Read these off the matrix that follows. Counting starts at 0.
1) Read off the entry in row 1 and column 0.
2) Read off the entry in the top-left corner.
3) Read off the entry directly below 149.
4) Read off the entry in the top-right corner.
5) Read off the entry just right of the largest entry.
6) Read off the entry directly above 113.
7) Read off the entry directly above 137.
8) Read off the entry just left of 141.
[[140 115 149 134 133]
 [114 142 109 119 124]
 [144 130 122 125 120]
 [115 124 137 132 135]
 [108 131 126 121 130]
 [113 114 157 141 146]]
1) 114
2) 140
3) 109
4) 133
5) 141
6) 108
7) 122
8) 157

[133 123 106 121 135 130 127 131 128 123 134 120 148 141]
Give the first entry.
Answer: 133
The third entry from the left: 106
Give the entry just left of the smallest entry.
Answer: 123
Give the entry just left of 127.
Answer: 130

M = [126 122 136 134 151 123 132 118 136 126 117 125 123 120 120]
The entry just left of 125 -> 117
Find the 3rd entry from the right.
Answer: 123
Find the 2nd entry from the left.
Answer: 122
The last entry is 120
The median entry is 125
